In the data rows, 50 means zero.
Here are some points, one per row:
24,57,76,29,30,48,49,52,47,59,49,79,61,60,48,34,77,63,49,54,28,20,30,71,73,80,33,51,41,45,41,51,47,72,46,22,36,36,42,59,93,72
64,61,40,65,63,55,42,58,52,70,53,30,55,29,52,87,37,63,60,64,17,65,60,39,53,67,36,76,50,35,53,64,49,91,55,55,88,32,56,46,52,86
46,77,19,28,58,60,60,37,56,32,25,76,54,54,56,50,43,33,65,39,82,81,24,61,40,42,58,27,61,38,12,37,61,55,57,47,37,29,41,23,24,80
45,33,38,14,47,80,56,49,44,50,33,28,47,81,61,56,49,85,71,43,29,41,76,52,58,50,53,97,48,44,50,23,24,47,36,65,37,53,46,58,23,37
48,59,41,60,50,55,16,61,52,84,34,56,47,25,40,57,61,47,39,29,40,37,8,54,24,50,63,30,61,29,75,74,41,36,67,63,47,58,41,56,57,40
55,48,49,35,39,43,61,62,38,61,59,53,45,55,37,49,49,49,63,54,73,78,78,59,0,72,58,43,46,28,34,76,52,53,89,64,21,54,55,60,61,22
68,88,40,57,34,33,40,34,53,57,67,27,41,22,38,29,50,76,54,45,78,52,66,57,91,42,50,62,14,70,70,58,36,59,46,36,29,16,48,55,55,59
93,45,64,61,60,46,48,49,69,70,61,72,59,58,59,39,47,49,76,64,20,36,38,38,48,26,53,93,29,53,35,44,52,10,61,58,12,99,72,49,31,45
47,35,25,19,29,41,39,34,92,46,68,73,49,62,26,55,62,30,54,57,30,75,67,43,24,43,62,92,55,73,16,74,50,40,53,33,75,44,69,41,39,46
99,54,55,49,45,26,57,37,51,15,19,50,35,63,36,50,44,51,68,65,62,18,54,53,68,69,57,73,85,84,60,47,37,71,57,5,21,61,57,58,41,59
35,46,41,40,40,70,50,45,53,50,55,37,42,45,58,34,64,85,57,46,59,42,21,30,37,40,44,43,33,51,75,78,52,36,52,47,85,23,42,34,60,52
59,62,82,72,48,43,77,62,35,38,53,38,44,36,34,52,55,54,48,69,34,55,57,54,74,29,75,74,45,69,67,69,57,15,36,99,19,39,57,63,57,68
68,50,56,30,59,48,40,63,31,72,52,67,34,40,61,20,70,48,86,43,54,81,76,58,35,45,34,44,62,36,38,57,58,31,70,29,87,75,23,64,74,15
36,43,72,43,26,62,40,59,18,49,38,56,67,47,46,49,42,3,58,59,83,51,27,64,57,36,31,63,54,77,54,69,11,20,63,38,61,40,32,27,58,28
82,52,58,62,52,50,51,50,59,49,29,25,49,13,24,36,61,43,44,42,63,47,47,38,70,52,27,34,43,51,32,92,64,71,42,69,19,66,56,60,39,37
28,42,76,43,44,41,26,42,62,22,40,54,51,26,43,26,43,46,17,36,24,50,71,51,76,29,40,35,68,60,45,29,81,66,63,99,45,59,59,53,51,41
30,19,31,60,46,34,51,62,53,76,38,38,30,99,52,48,68,46,36,56,68,38,48,19,0,41,41,39,43,41,55,40,24,43,44,58,45,73,25,58,62,78
28,35,62,40,59,80,40,68,64,26,78,46,49,28,72,79,50,73,49,40,29,57,46,34,69,47,51,64,42,51,61,25,19,99,73,44,42,18,30,57,67,28
62,36,29,66,35,76,55,59,36,55,58,42,47,83,51,46,72,50,43,30,56,73,34,87,90,34,68,33,45,54,31,41,69,68,58,37,59,68,42,56,78,71
36,44,24,61,52,75,62,22,89,77,19,78,52,51,54,49,37,55,14,26,26,46,35,62,91,63,65,20,31,64,99,88,37,53,41,50,74,21,17,55,56,43
46,24,40,28,70,29,61,76,17,63,40,57,54,19,73,59,56,43,48,35,45,55,20,56,49,46,19,63,29,65,93,24,24,41,57,17,40,33,70,38,40,49
58,67,64,54,64,61,50,29,57,63,74,73,30,61,51,60,49,42,20,64,19,39,39,63,39,35,63,43,56,53,38,50,29,91,58,37,40,43,77,49,36,44
40,36,60,48,57,80,69,25,77,64,75,44,64,83,30,61,75,27,62,47,47,44,67,53,56,42,58,38,63,21,66,53,51,13,73,60,69,40,84,38,56,54
64,36,31,99,50,35,27,42,39,25,60,33,45,58,55,29,55,52,53,58,53,54,65,50,62,58,44,36,50,49,44,10,41,33,59,36,47,35,46,60,31,70
37,49,10,65,54,50,60,45,84,41,58,17,72,25,33,21,37,51,23,84,53,35,32,32,59,52,44,39,71,39,45,74,48,35,59,43,41,52,85,59,38,43
39,29,39,45,48,33,73,30,42,20,25,35,57,36,48,63,56,57,56,17,53,49,42,32,77,66,46,0,63,66,22,58,52,39,32,56,42,42,65,55,45,40
69,44,20,73,53,50,36,49,56,44,47,91,49,41,35,30,60,95,65,59,83,40,90,42,72,57,49,37,22,57,51,39,49,34,33,99,28,43,71,47,74,48
62,72,43,53,59,36,25,46,44,47,74,53,70,61,26,88,39,62,12,36,42,39,23,44,55,25,62,52,29,71,14,53,64,35,56,45,96,64,31,41,45,21
49,49,59,57,63,22,42,56,66,41,44,47,45,77,50,68,55,56,56,23,74,53,13,68,71,71,28,42,46,33,68,25,29,34,69,77,60,76,24,47,70,42
51,53,50,57,49,54,42,59,39,67,33,59,77,59,38,47,38,58,69,51,52,50,37,59,19,41,31,40,56,78,39,42,70,86,50,91,75,5,53,71,60,66
42,36,63,69,68,25,38,84,53,29,40,37,72,44,26,62,52,63,58,47,42,63,67,43,54,24,59,43,52,47,63,59,30,72,33,28,20,64,57,40,36,70
56,45,41,60,27,62,47,22,29,44,74,46,60,24,29,43,9,44,58,52,31,70,43,68,42,70,64,40,49,55,81,29,62,48,31,12,16,47,17,48,80,55
22,69,94,68,50,50,57,69,45,43,43,67,72,84,39,41,58,55,16,65,70,66,53,40,52,59,78,56,61,38,48,29,55,46,35,51,46,74,72,55,27,44
53,66,55,45,52,54,60,59,59,56,76,55,51,30,73,44,45,34,40,36,47,35,49,56,86,37,48,83,84,15,0,79,10,36,37,64,57,58,70,60,36,65
29,32,68,42,22,59,55,42,37,34,56,73,44,63,61,59,15,51,48,60,30,57,52,58,51,63,31,63,47,56,39,20,55,85,23,63,82,48,55,67,3,76
43,85,38,71,60,36,67,58,76,53,48,58,43,54,72,35,51,25,78,46,52,43,68,46,59,55,65,99,43,47,22,47,57,89,46,37,64,25,32,21,46,67
99,43,60,45,72,62,45,6,37,58,64,45,50,89,8,19,64,44,69,61,44,51,42,53,56,64,69,35,61,64,53,74,54,64,17,42,27,35,22,60,46,25
49,73,64,89,41,50,83,57,59,47,46,54,24,24,56,45,67,69,63,66,28,55,59,30,38,41,44,54,53,33,35,9,25,38,53,43,54,99,24,34,19,10
55,53,41,46,55,53,46,29,36,40,59,44,35,41,59,68,55,29,62,46,45,38,47,23,40,41,64,50,80,41,77,35,79,99,54,55,71,74,45,57,51,53
13,38,63,36,72,56,31,35,33,51,24,47,31,9,42,67,59,26,40,62,61,47,82,39,76,59,57,63,9,45,32,20,86,2,35,40,58,39,74,43,63,56
42,40,67,39,49,33,55,66,42,87,51,42,54,39,92,67,34,52,51,23,56,60,62,46,31,52,50,37,71,38,43,85,53,40,50,49,60,49,44,44,38,35
47,81,51,31,61,75,42,90,16,71,69,52,22,72,57,83,44,62,12,40,50,54,53,42,7,65,49,63,80,70,53,64,69,20,58,18,46,74,27,33,39,54
55,83,76,34,26,49,66,30,26,58,6,26,38,57,85,33,19,56,36,44,67,70,51,36,0,71,49,55,55,43,49,24,74,30,39,18,74,61,77,36,57,75
66,36,44,34,42,50,54,91,75,26,65,31,47,90,33,38,43,34,54,49,47,30,48,55,67,51,56,18,38,26,71,42,83,41,38,47,56,4,59,56,57,25
42,49,58,45,60,40,57,55,18,23,54,41,41,74,76,48,36,13,50,91,48,39,75,62,24,53,36,38,31,62,49,67,49,76,66,49,47,95,39,38,50,83
54,41,38,38,55,48,47,71,64,48,61,40,95,15,97,63,51,55,59,50,68,27,47,63,0,57,57,17,55,54,65,54,32,14,39,71,51,94,43,63,65,49
14,37,34,39,52,33,57,26,71,50,54,58,49,38,57,64,44,45,43,80,89,41,63,70,71,38,33,60,41,30,85,50,98,52,41,66,40,7,78,57,64,23
These points spread out most along one direction. Take the direction at right angles to it along which they spread out most. Then take the direction at right angles to both along which they spread out most. Go by this last direction. Where along it does each point below lie, from 0 to 99? The average is 50, and the first point in the table lies past the average. One standard deviation of the points above along it is 16.
42,40,67,39,49,33,55,66,42,87,51,42,54,39,92,67,34,52,51,23,56,60,62,46,31,52,50,37,71,38,43,85,53,40,50,49,60,49,44,44,38,35 49
62,36,29,66,35,76,55,59,36,55,58,42,47,83,51,46,72,50,43,30,56,73,34,87,90,34,68,33,45,54,31,41,69,68,58,37,59,68,42,56,78,71 62
28,42,76,43,44,41,26,42,62,22,40,54,51,26,43,26,43,46,17,36,24,50,71,51,76,29,40,35,68,60,45,29,81,66,63,99,45,59,59,53,51,41 44
69,44,20,73,53,50,36,49,56,44,47,91,49,41,35,30,60,95,65,59,83,40,90,42,72,57,49,37,22,57,51,39,49,34,33,99,28,43,71,47,74,48 20
42,49,58,45,60,40,57,55,18,23,54,41,41,74,76,48,36,13,50,91,48,39,75,62,24,53,36,38,31,62,49,67,49,76,66,49,47,95,39,38,50,83 56
42,36,63,69,68,25,38,84,53,29,40,37,72,44,26,62,52,63,58,47,42,63,67,43,54,24,59,43,52,47,63,59,30,72,33,28,20,64,57,40,36,70 41
39,29,39,45,48,33,73,30,42,20,25,35,57,36,48,63,56,57,56,17,53,49,42,32,77,66,46,0,63,66,22,58,52,39,32,56,42,42,65,55,45,40 40
99,43,60,45,72,62,45,6,37,58,64,45,50,89,8,19,64,44,69,61,44,51,42,53,56,64,69,35,61,64,53,74,54,64,17,42,27,35,22,60,46,25 47
46,77,19,28,58,60,60,37,56,32,25,76,54,54,56,50,43,33,65,39,82,81,24,61,40,42,58,27,61,38,12,37,61,55,57,47,37,29,41,23,24,80 64
82,52,58,62,52,50,51,50,59,49,29,25,49,13,24,36,61,43,44,42,63,47,47,38,70,52,27,34,43,51,32,92,64,71,42,69,19,66,56,60,39,37 25
